Families of rows that turns and mirrors carry onto each other, the same ones carrying the whole set onto itself: the rest of each named row's family, in list order:
6 families of 3 rows:
Z28: [ 62  20 -19 -29  -1  -2  -7  20 -35 -15  -6   4]
Z15: [-45   7  41   9   4 -15 -10 -14  -3  -4  38   3]
Z142: [ 55  37 -23 -19  -6  -3  -3  16 -27 -19   0   4]
Z804: [-40  13  37   7  23 -14 -13 -15  -6   5  36  -5]
Z61: [-37   3  39  18  -2  -9   1   1   5  -9  51  16]
Z115: [-11 -47   0   3 -10  40  16  16  43   2 -46 -12]
Z674: [ -9 -43  -2  -9 -12  46  21  26  49  22 -33  -8]
Z176: [ 63  10 -17 -15 -19   0  -2   8 -39 -18 -15  15]
Z711: [ 53  16  -9 -30 -33  16   4   0 -42 -22  -7   8]
Z604: [ 61   5 -23  -8 -15  -6 -10  19 -44  -5 -16   9]
Z542: [-43  -8  22   9   9 -35   3 -17  15  -1  42  -5]
Z284: [  3 -32 -13   0 -31  38  14  24  43  31 -39 -30]
Z209: [-46  11  19   9  14 -24 -24 -17  -4   1  27   1]
Z76: [ 73   7 -13 -10 -17  -9  -6  20 -23  -6  -9  10]
Z775: [-37  -6  26  13  10 -29  -6 -23   8  10  46   6]
Z637: [ -5 -45  -5 -19  -6  35  24  17  52  38 -29  -6]
Z919: [-12 -34  -8  -1 -18  36  15  29  38  39 -46 -21]
Z784: [-13 -35  -7 -15  -2  42  34  21  39  38 -24 -23]

Which other rows belong to the same family as Z919? Z28, Z775
Which other rows belong to the same family as Z209? Z76, Z784
Which other rows belong to the same family as Z804? Z604, Z637
Which other rows belong to the same family as Z115? Z61, Z711

Families of rows that turns and mirrors carry onto each other, the same ones carrying the whole set onto itself: the rest of each named row's family, in list order:
4 families of 8 rows:
Z56: [-29 -27 -19  31 -20 -10 -11 -31  13   8 -33]
Z621: [-18 -17   7 -17  13  57   4  19 -16  30  56]
Z7: [  8   2  36 -25  13  46   3   8 -21 -23  53]
Z256: [-25 -12 -13 -10   0 -47  18 -42 -13 -10 -30]
Z802: [ 15  18  33 -18  20  33   5   1 -36 -14  60]
Z813: [ 14  -6  -8   7 -14 -44 -23 -19  -2 -14 -19]
Z956: [-10  22  14  -6  40  42  33  -5 -23  17  61]
Z221: [-20  -9  -4  -1   3  67  22  18 -28  15  54]
Z906: [-31 -11 -30  15 -10  -9  24 -41 -11 -29 -42]
Z809: [-35 -25 -42  -1   0 -33  -1 -25   6  21 -15]
Z359: [-24  19  24   4  33  63  33 -24 -16  -6  51]
Z618: [-18 -25 -34  13 -10 -17   4 -30 -13 -10 -48]
Z259: [-23  -9  -8  38 -13 -11  -8 -48  20  -9 -29]
Z663: [  3  -2   8  -3   6  73  36  20 -40 -12  27]
Z941: [-16  22  14  23  22  72  28 -16 -33  -7  42]
Z890: [-25   6 -23  20  18 -33   5 -53   3  -2 -25]
Z527: [-21  16 -11  16  12 -35  -2 -58  19 -17  -7]
Z731: [-10  15  22  12  12  67  17  -3 -16  -9  61]
Z492: [ -4 -15   1  -1   8  61  -6  24 -26  26  53]
Z647: [  2 -22 -17   1 -19 -28 -30 -17  12 -23 -20]
Z562: [  2  -7  -9  17  -4 -26 -20 -36   4 -29 -34]
Z567: [-11  20 -10  41   7 -27  -1 -52   9 -10 -18]
Z311: [-16 -16 -28   6   6 -39 -19 -30   7  18 -17]
Z807: [-20  11  12 -19  16  48  48   1 -48 -10  51]
Z725: [-22  -4  -1 -22  19  46  44  10 -62   6  36]
Z385: [-26 -10   7 -23  12  62  47   9 -48  -4  31]
Z759: [  2   1  19 -29   9  36  15  17 -34  -2  66]
Z593: [-23  -6 -32  14  -5 -28  29 -33 -27 -14 -40]
Z772: [-14 -11  -4 -16  -5 -55  -5 -34  -3  -9 -19]
Z561: [-21 -24 -42  22  -9 -28  -7 -17   0  30 -21]
Z157: [ -8   6   8 -15  32  40  26  12 -24  34  62]
Z611: [ 14   3  19  -2   5  66  16  20 -28 -17  38]

Which other rows belong to the same family as Z311? Z221, Z618, Z890, Z731, Z562, Z807, Z759
Which other rows belong to the same family as Z385? Z621, Z7, Z813, Z359, Z567, Z593, Z561

Families of rows that turns and mirrors carry onto each other, the same ones carrying the whole set onto itself: the rest of each named row's family, in list order:
4 families of 8 rows:
Z826: [  0 -23 -13   9   9  11 -32  -5  39 -38 -33  19  11  10  -4  58]
Z831: [  8   3 -34  -5  20   6  -7   7  40 -43 -26  22   0  17  28  55]
Z672: [ 25  -9 -20   0  28  23 -32   0  56 -25 -18  16   2  12  -2  52]
Z114: [-47   7   3  32 -29 -16  31  -5 -25  35  58 -16   4  12 -16   2]
Z351: [-13 -34 -38  10  11  -4 -24  -4  48 -31 -29   5  25   4  26  45]
Z900: [-16  45  11  26 -44  -4  47   9 -27  21  42   4 -16   4 -13   9]
Z401: [ 10 -13 -54 -10  32  25 -38  -5  50 -16 -22   5  -3  10 -11  36]
Z979: [-36  13   4  37 -22  22  48  13 -15  62  23 -13  24  25 -12 -21]
Z909: [ 15 -21 -30  11   4  15 -36   4  54 -25 -30   7  15   0 -12  46]
Z429: [-29  28  16  33   3  10  53   9  -4  51  45 -14  16   5 -17 -15]
Z268: [  8   9 -55  -7  30  28 -35  11  51 -10 -39   7  19  17  -7  17]
Z55: [  2  30  11  26 -21  11  50   7 -39  22  40  -9 -25  28  -8 -15]
Z289: [-40  14  11  31 -15  17  57   1 -35  43  21  -7  16  41   0 -15]
Z795: [-10  42  -8  27 -32  31  38  -4 -24  55  33  -5  -3  29   7 -24]
Z590: [-41  12   1  34 -48   3  41  -7 -42  35  28  -5   4  42   3  -7]
Z208: [  0  -6 -37   0  31   8  -7  33  62 -21 -33   4  36  14  19  33]
Z83: [-17  35   9  32 -47  17  55   6 -36  35  15   4  -1  35   7 -15]
Z263: [ -5  41   3  34 -39  11  29 -12  -7  47  45 -13  -3  -4   1 -26]
Z6: [  5   3 -62  -5  14  15 -28  -3  51 -21 -33   5   9   3  29  19]
Z120: [ 19   9 -34  -6  23  25 -38 -11  38 -31 -25  20 -11  22   9  40]
Z709: [-15  -7  18  44 -39  -1  32 -13 -38  23  44 -15 -10  16  -9 -17]
Z46: [  1 -22 -10  17  11   5 -40  -2  29 -35 -43  27  14  -5  28  29]
Z65: [-15   3  23  41 -20   3  53  28 -23  33  34 -18  15  25 -21 -19]
Z587: [ 12   5 -16  -6  49  16 -31   6  28 -30 -26  27  -1  20  33  28]
Z789: [-19  29  10  31 -43  15  46 -13 -43  28  29   6 -21  24   0   6]
Z94: [ -5  -9 -21   3  16  -4 -36  45  36 -27 -41  21  37  19   6  26]
Z281: [-43  -1  20  42 -39   6  42   0 -35  35  38  -6  12  33  -8  10]
Z787: [-12  -5 -58  -7  36   9 -42  18  25 -15 -41  15  14  11  10   5]
Z998: [ -8 -23 -27   6  17  11 -34  23  56 -21 -35   6  40  21 -14  37]
Z64: [ -7  14 -11  31 -29  13  31   3 -28  46  37 -26  -1  18 -14 -46]
Z339: [-24  23   6  39 -34  23  41 -13 -29  52  22  -9  12  33  16 -29]
Z126: [ 13 -10 -41  -3  18  14 -31  26  54 -22 -26   6  17  18 -21  45]

Which other rows belong to the same family as Z998? Z826, Z979, Z268, Z795, Z120, Z789, Z281
Which other rows belong to the same family as Z787? Z114, Z900, Z429, Z263, Z46, Z587, Z94
Which other rows belong to the same family as Z126? Z672, Z401, Z909, Z289, Z590, Z83, Z339

Families of rows that turns and mirrors carry onto each other, the same ones carrying the whole set onto itself: the rest of each named row's family, in list order:
9 families of 4 rows:
Z818: [  6  14 -22   3 -48  28  17  26 -12]
Z683: [-33 -23 -10  -8 -35 -20 -35 -30   1]
Z694: [37 21 17 46 18  5 25 14 -5]
Z490: [ 19   2  -1  28 -53  -7 -28   0  26]
Z503: [ 39  21   1  22 -52   2 -18  14  10]
Z482: [ 49   7  28  36  -2 -21   5 -23   5]
Z573: [-37  26 -10 -23 -14  34 -18 -32  10]
Z292: [-50   2 -11   1 -13   6 -48 -30   6]
Z80: [ 55  14  24  15   7 -23  15 -23 -21]
Z827: [-50  28 -17  37   3   6 -24  14  32]
Z440: [-17  27  12 -24  28  17   8 -54  -7]
Z350: [-62  15 -12  14  33  -9 -15 -19   8]
Z984: [-33   2   4 -26  35 -23  23   2 -29]
Z276: [-63 -16 -27 -12  -7  -4 -13  -5 -21]
Z721: [-13  10 -16  31 -37  22 -11  38  12]
Z163: [ -8  -6   2 -28   7 -34  -2 -45 -39]
Z333: [-9 40  6 57 26  7  3 11 29]
Z730: [  5   1 -12 -22  16   1  45 -20 -45]
Z458: [ 36  30  30  46  27   2  -2 -30  11]
Z501: [-19   7  16   1  44 -15 -13 -57 -15]
Z279: [-14  -6   7   4  51 -21  27 -26 -38]
Z903: [-25  28  11  33  58 -13  13 -16   6]
Z820: [  1  28   1  21 -22  10  10  56  10]
Z547: [-25  -8 -32 -31 -28   9  14  -3 -33]
Z342: [ 44 -12  15  20  15 -20   8  20  28]
Z589: [ 27  47  23  11  17  31  20 -33   9]
Z852: [  0 -20  17  -3  17 -42   0 -50 -17]
Z816: [ 18  26  26  16  31 -12  41  27 -13]
Z136: [ 40  21   1  15  -8  14  44   5 -21]
Z582: [  9 -19 -12   9 -28 -12 -17  35  36]
Z63: [-53   7 -18 -20 -15  -5  -5  32  -9]
Z249: [  9 -29   9 -11  37 -42  10  -8   7]
Z715: [  2  32   2  40 -28  25 -37   1  29]
Z43: [-23  -5 -23 -17 -52  -6 -36 -11 -12]
Z746: [-25 -39 -16 -21   1 -29 -19   6  16]
Z180: [  1  46   5   7 -26  50 -12 -11  24]

Which other rows belong to the same family as Z350? Z827, Z333, Z903
Which other rows belong to the same family as Z683? Z490, Z482, Z852
Which other rows belong to the same family as Z458? Z292, Z501, Z715
Which other rows belong to the same family as Z730? Z818, Z547, Z136
Which other rows belong to the same family as Z503? Z80, Z163, Z43
Which other rows belong to the same family as Z63? Z984, Z820, Z816

Families of rows that turns and mirrors carry onto each other, the same ones carrying the whole set onto itself: the rest of each named row's family, in list order:
5 families of 8 rows:
Z928: [ 36 -44  13 -69  14  26 -13  -5  12  22   6   7  -3  14  -1  24  12   5
  11  -2  -9  13 -41  57  22 -19  -4  18  84 -40]
Z233: [ 21  27  16 -80   4  35 -27  21  24 -12 -54 -26 -43 -14 -14  25 -23  -3
  30 -49 -36  -3   3  59  -3 -45 -26 -11  38  -1]
Z409: [-10  21  12 -25 -19 -27   4 -22  10 -38  41  -6 -29 -22 -24   6  24   2
 -51 -12 -10 -55  -8 -15  16  22  23  26 -47 -19]
Z707: [  6 -37   1 -80   6  16   0 -25  21  26  29  24 -14   6 -26   5  14   9
  27  -4   0  11 -46  47  31 -10  -3  -4  77 -24]
Z471: [  5   5  20  33 -18 -30  10 -16 -54 -48  11 -41   9 -21 -23 -17   0 -10
  -7 -32 -14  -3  -3 -21  -1  32  59   8  27  -3]
Z349: [-28  10  42 -17  27 -14 -26  -2  23  17 -17 -13 -33  20 -11 -21   5  -3
  13  13  -8 -49 -25 -22  27  20  13  10 -51 -20]
Z316: [ -4  35  -5   5 -24 -25 -12 -19   0 -19  27 -28 -23 -18 -11 -25   2  11
 -32 -15 -16 -50   2  -9  15  28  34  35 -47 -12]
Z965: [  6  -8  38  27 -11 -31  16  15 -59 -44   3 -42   3 -17 -19  15 -17  -3
 -13 -24  -5  -8   2 -18 -19  34  42 -14  22 -27]
Z58: [ 37  48   4 -44  -6  46 -27 -21 -11 -57 -40 -55 -30 -38   2  16 -19 -29
 -24 -45 -23 -38  36  58  22 -27  -9 -10  35  -3]
Z823: [ 55 -22  -5 -55 -10  24  13 -45   4  -8  54  -9  -6 -21  -4  30  22 -21
 -34 -21 -21  18 -17  59  43 -21 -13 -12  60 -36]
Z703: [-14 -16  66  31  33 -18  -2  22 -33 -28 -23 -36  -3  12 -22  16   2 -25
  25 -16  -6  -7 -27  -8 -22  21  39  -4  24 -35]
Z765: [-37   3  35 -17  28  -8 -36  -7  29  10   2 -11 -39  -4 -20 -14  25  -9
 -14   0 -21 -28 -41 -13   3  25   9  26 -59  -5]
Z727: [ 39 -13   0 -53 -17  19   3 -41 -18 -25  59  -9  -8 -15   3  26  -5  10
 -27 -33   7  18 -25  52  40 -25 -14   7  74 -47]
Z488: [ 38   0 -13 -59 -29  32  20 -61   0 -13  49   1   7 -21  10   8  -6  -8
  -9 -39 -12  18 -13  59  55 -17 -13  -5  48 -30]
Z113: [-14  -8  23   9 -12 -31  11 -27 -69 -36  -4 -53   6 -33 -19   2   8  -2
  -6 -41   0  -2  -2 -22  -8  28  39 -23  55  -6]
Z475: [-28  12  32 -31  19  10   0   4  32  18  -8 -19 -37   9  -4   2  34   7
  -8  15 -32 -57  -1 -14  15  42  27  17 -47 -17]
Z868: [ 39  43   5 -59 -17  27  -3 -30 -17 -41 -16 -39 -24 -48  11  11 -29 -19
  -1 -67 -35 -20  30  66  40 -30 -24 -12  39  -2]
Z437: [ 28  41   8 -62 -11  22 -26  -1   0 -55 -21 -69 -33 -54  -9  -3 -20  -6
  -7 -36 -29  -1  27  65  36 -36 -21  -1  45  15]
Z581: [-19 -20  67  10  35 -19  -3   2 -30 -10 -33 -28  -2  18 -22 -13   2 -24
  36  -5  -7  -1 -30 -34  10  24  37 -17  25 -12]
Z54: [  9  34  19 -80  19  18 -41  12  11 -10 -57 -50 -31  -6 -15   9 -17 -19
  26 -32 -34 -48  16  61   2 -21 -15 -34  54  -1]
Z507: [ 35 -23 -13 -42 -19  45  16 -58  -1 -21  47  18 -12 -25  -9  11  11   1
 -24 -18  11  22 -26  43  51 -15   3  20  58 -26]
Z202: [ 44  40   6 -49  -6  41 -15   0   2 -32 -21 -24 -42 -52   4  18 -33  -8
 -16 -67 -29  -6  23  59  13 -53 -19 -20  30  -1]
Z427: [-26 -13  41 -34  31 -23  -9  -1  39  14  -6   9 -22   0 -17   7  29 -12
 -11   6 -18 -62 -28  -7  14  24  22  19 -45 -19]
Z915: [ 27  44  -5 -59 -15  37 -21 -15  -1 -48  -9 -52 -44 -52 -23  14 -25 -24
 -23 -57 -25 -19   7  66  29 -28 -28 -33  21  15]
Z271: [-25 -24  52  12  41   0 -14   7 -32   2 -40 -32  -3  -5 -16   3   1 -16
  36 -17 -10  10  -1 -22 -35  19  40 -20  22 -18]
Z394: [-34  49  12 -16   8 -15   6 -18   8 -21  38 -25 -22 -26  -6  -4  26  11
 -28  -3 -22 -48   8   1  20  31  18  15 -56 -25]
Z223: [ 24  10  32 -66  23  32 -30  11  28  -3 -53 -64 -53 -22   1  -1 -14 -12
  13 -38 -33 -16   9  61  31 -32 -14 -19  58  22]
Z665: [-16  13   7 -21 -17 -22 -17 -14   1  -5  27 -17 -32 -31 -17 -15   6  11
 -52  -8 -19 -29 -11 -21   7  37  13  17 -61   3]
Z489: [-16  32  -3 -35 -12 -18  -2 -26  12  -7  29 -14 -28 -11 -24  -7  -8  25
 -40 -23  10 -64   6   6  16  23  27  14 -57 -10]
Z835: [ 33 -35   7 -87   2  17   1 -24  25  11  22 -13  -6  15 -23  35  31 -17
  12  -3 -29  21 -37  58  28 -13 -19  -3  69 -36]
Z815: [ 33   0 -20 -50 -26  22  -3 -34   9 -33  48   1   3  -5 -11  27  -2  19
 -15  -5 -12  27 -29  68  63 -17   5   1  60 -39]
Z624: [-24   4  49  18  -4 -32  12 -21 -56 -61   9 -20   0 -28  -4  -7  10  -2
   9 -31  -1  21   3  -4 -17  17  54 -18  21 -11]
Z874: [ -9   9  24  22 -11  -5  -1 -14 -64 -50   8 -48 -10 -27 -24   3  -2  -3
  -4 -34  -2  16  18 -29 -34  17  41 -13  20 -19]
Z962: [-20 -30  60  18  26   8 -20   0 -45 -24 -39 -30   6 -10 -22  -1  31 -31
  33  -4 -14  -1 -18 -23  -4  10  38  -4  54 -17]
Z318: [-22  13  36 -27  25  20 -32   0  35   5  -4   8 -27  12 -27 -10  15  -4
  -2  14  -4 -62 -11   6  19   7  26  30 -58 -19]
Z612: [ 40 -12   1 -78   0  37   3 -19  27  23   7  12 -17  29 -11   0  31  -8
  28   2 -20  14 -42  54  27 -25  -2  -5  71 -24]
Z849: [ 39  32  19 -79  14  32 -20  14   9  -5 -59 -29 -48   2  -9   4   7 -19
  37 -26 -43 -23   2  60  13 -38 -13 -13  62   3]
Z392: [-18 -35  70   5   8  -6   7   3 -33 -22 -37 -13 -16   7  -3   0  17  -5
  30 -12 -12  11  -6 -19 -21  29  63 -15  29  -3]
Z5: [ 24  13   8 -75  16  44 -36  20  28  -1 -61 -37 -40 -23 -28  13  -9 -27
  15 -25 -40 -23  -8  71  11 -22 -17 -21  31  21]
Z891: [ 30 -32   4 -54  10  32  -5 -21  36  21  17   6 -19  25  -1  27   3  12
   5  -7 -15  11 -47  64  56 -13  13 -18  72 -31]

Which other rows belong to the same family as Z394? Z475, Z437, Z223, Z815, Z624, Z392, Z891
Which other rows belong to the same family as Z271? Z928, Z409, Z727, Z427, Z915, Z874, Z5
Which other rows belong to the same family as Z835? Z233, Z965, Z823, Z703, Z765, Z202, Z665
Which other rows belong to the same family as Z707? Z58, Z113, Z54, Z507, Z489, Z962, Z318

